In the data rows, 50 means zero.
Here are some points, each followed by its number:
tensor([66, 50, 64, 51, 51, 49, 67, 40, 57, 54, 53, 61, 62, 65, 58]) 0
tensor([57, 52, 64, 54, 56, 47, 71, 46, 54, 56, 53, 58, 63, 64, 59]) 1
tensor([60, 54, 64, 51, 52, 47, 72, 48, 53, 52, 55, 54, 60, 62, 58]) 2
tensor([60, 56, 58, 56, 49, 52, 70, 46, 58, 53, 56, 61, 59, 67, 58]) 3
tensor([58, 52, 59, 54, 53, 52, 73, 51, 58, 53, 51, 60, 65, 64, 56]) 4
tensor([61, 53, 61, 59, 50, 53, 75, 55, 62, 57, 55, 60, 64, 68, 58]) 5
tensor([66, 52, 61, 58, 55, 50, 75, 58, 59, 55, 57, 61, 63, 67, 58]) 6
tensor([61, 55, 62, 57, 55, 49, 75, 61, 63, 58, 54, 58, 61, 69, 58]) 7
tensor([60, 53, 60, 61, 56, 50, 79, 63, 62, 58, 57, 58, 65, 67, 60]) 8
tensor([59, 56, 54, 62, 59, 50, 74, 65, 62, 56, 59, 64, 65, 70, 58]) 9
tensor([60, 59, 57, 65, 52, 53, 75, 67, 59, 54, 59, 58, 61, 68, 60]) 10
tensor([61, 59, 61, 66, 53, 55, 77, 72, 62, 55, 60, 66, 63, 73, 62]) 11
tensor([62, 51, 63, 47, 49, 41, 64, 41, 51, 58, 48, 68, 53, 59, 60]) 12
tensor([62, 56, 66, 52, 48, 41, 63, 38, 52, 59, 52, 61, 55, 58, 62]) 13
tensor([60, 55, 61, 51, 48, 44, 67, 44, 53, 63, 53, 61, 54, 57, 57]) 14
tensor([60, 53, 60, 53, 45, 41, 66, 49, 54, 62, 53, 63, 57, 61, 58]) 15
New points follow, each followed by the number of its nearest point above, looking only along the 6 directions in which the numbered points spread most.
tensor([72, 47, 70, 60, 47, 30, 61, 46, 80, 67, 80, 57, 75, 61, 50]) 5
tensor([53, 47, 45, 50, 61, 66, 56, 40, 73, 51, 55, 48, 55, 26, 46]) 4
tensor([48, 51, 49, 61, 56, 50, 56, 61, 36, 39, 45, 57, 57, 57, 61]) 1
tensor([51, 49, 46, 49, 62, 71, 54, 40, 73, 50, 53, 57, 56, 20, 54]) 4
tensor([56, 47, 39, 55, 63, 65, 57, 39, 78, 55, 55, 55, 57, 22, 52]) 4
tensor([43, 41, 45, 55, 45, 42, 37, 59, 29, 38, 53, 53, 54, 55, 37]) 14
tensor([36, 54, 43, 43, 56, 61, 43, 50, 61, 43, 46, 38, 42, 30, 54]) 14
tensor([42, 53, 42, 43, 60, 60, 49, 44, 63, 55, 47, 46, 46, 24, 52]) 14
tensor([54, 50, 44, 52, 66, 69, 52, 33, 72, 49, 53, 57, 58, 22, 46]) 4
tensor([35, 51, 21, 48, 51, 66, 33, 49, 35, 35, 30, 51, 36, 31, 44]) 14
tensor([34, 50, 26, 42, 56, 62, 33, 48, 33, 37, 32, 50, 32, 27, 49]) 14
tensor([38, 40, 53, 22, 19, 33, 3, 38, 15, 55, 37, 16, 16, 66, 27]) 13
tensor([35, 52, 44, 45, 50, 63, 43, 54, 61, 42, 49, 37, 48, 29, 55]) 14
tensor([35, 42, 56, 22, 22, 38, 7, 47, 13, 49, 38, 12, 18, 64, 30]) 13
tensor([31, 51, 23, 42, 64, 63, 31, 44, 41, 36, 27, 50, 34, 28, 47]) 14
tensor([76, 48, 71, 54, 49, 28, 62, 42, 75, 68, 75, 56, 75, 65, 48]) 0
tensor([31, 50, 22, 43, 56, 61, 37, 53, 33, 36, 34, 45, 36, 33, 46]) 14
tensor([52, 48, 42, 50, 68, 67, 54, 36, 72, 52, 52, 58, 59, 22, 47]) 4
tensor([42, 55, 45, 67, 60, 56, 64, 73, 36, 33, 41, 72, 54, 62, 63]) 9
tensor([53, 46, 48, 56, 61, 64, 56, 41, 75, 49, 57, 52, 52, 23, 49]) 4
tensor([35, 59, 32, 45, 59, 66, 48, 41, 65, 52, 47, 51, 47, 23, 54]) 14
tensor([42, 42, 46, 55, 44, 42, 38, 65, 31, 36, 49, 57, 50, 52, 35]) 14
tensor([34, 51, 22, 44, 51, 65, 32, 58, 37, 36, 31, 43, 33, 35, 41]) 14
tensor([46, 46, 45, 60, 45, 42, 41, 61, 31, 40, 48, 59, 53, 54, 42]) 14
tensor([54, 48, 44, 53, 61, 67, 58, 39, 71, 50, 54, 51, 54, 23, 48]) 4
tensor([45, 46, 47, 61, 56, 54, 56, 62, 33, 36, 42, 57, 55, 60, 59]) 1
tensor([34, 45, 53, 27, 23, 52, 23, 85, 11, 36, 37, 31, 14, 75, 33]) 14
tensor([40, 55, 38, 46, 57, 63, 48, 49, 62, 46, 46, 43, 46, 27, 53]) 14
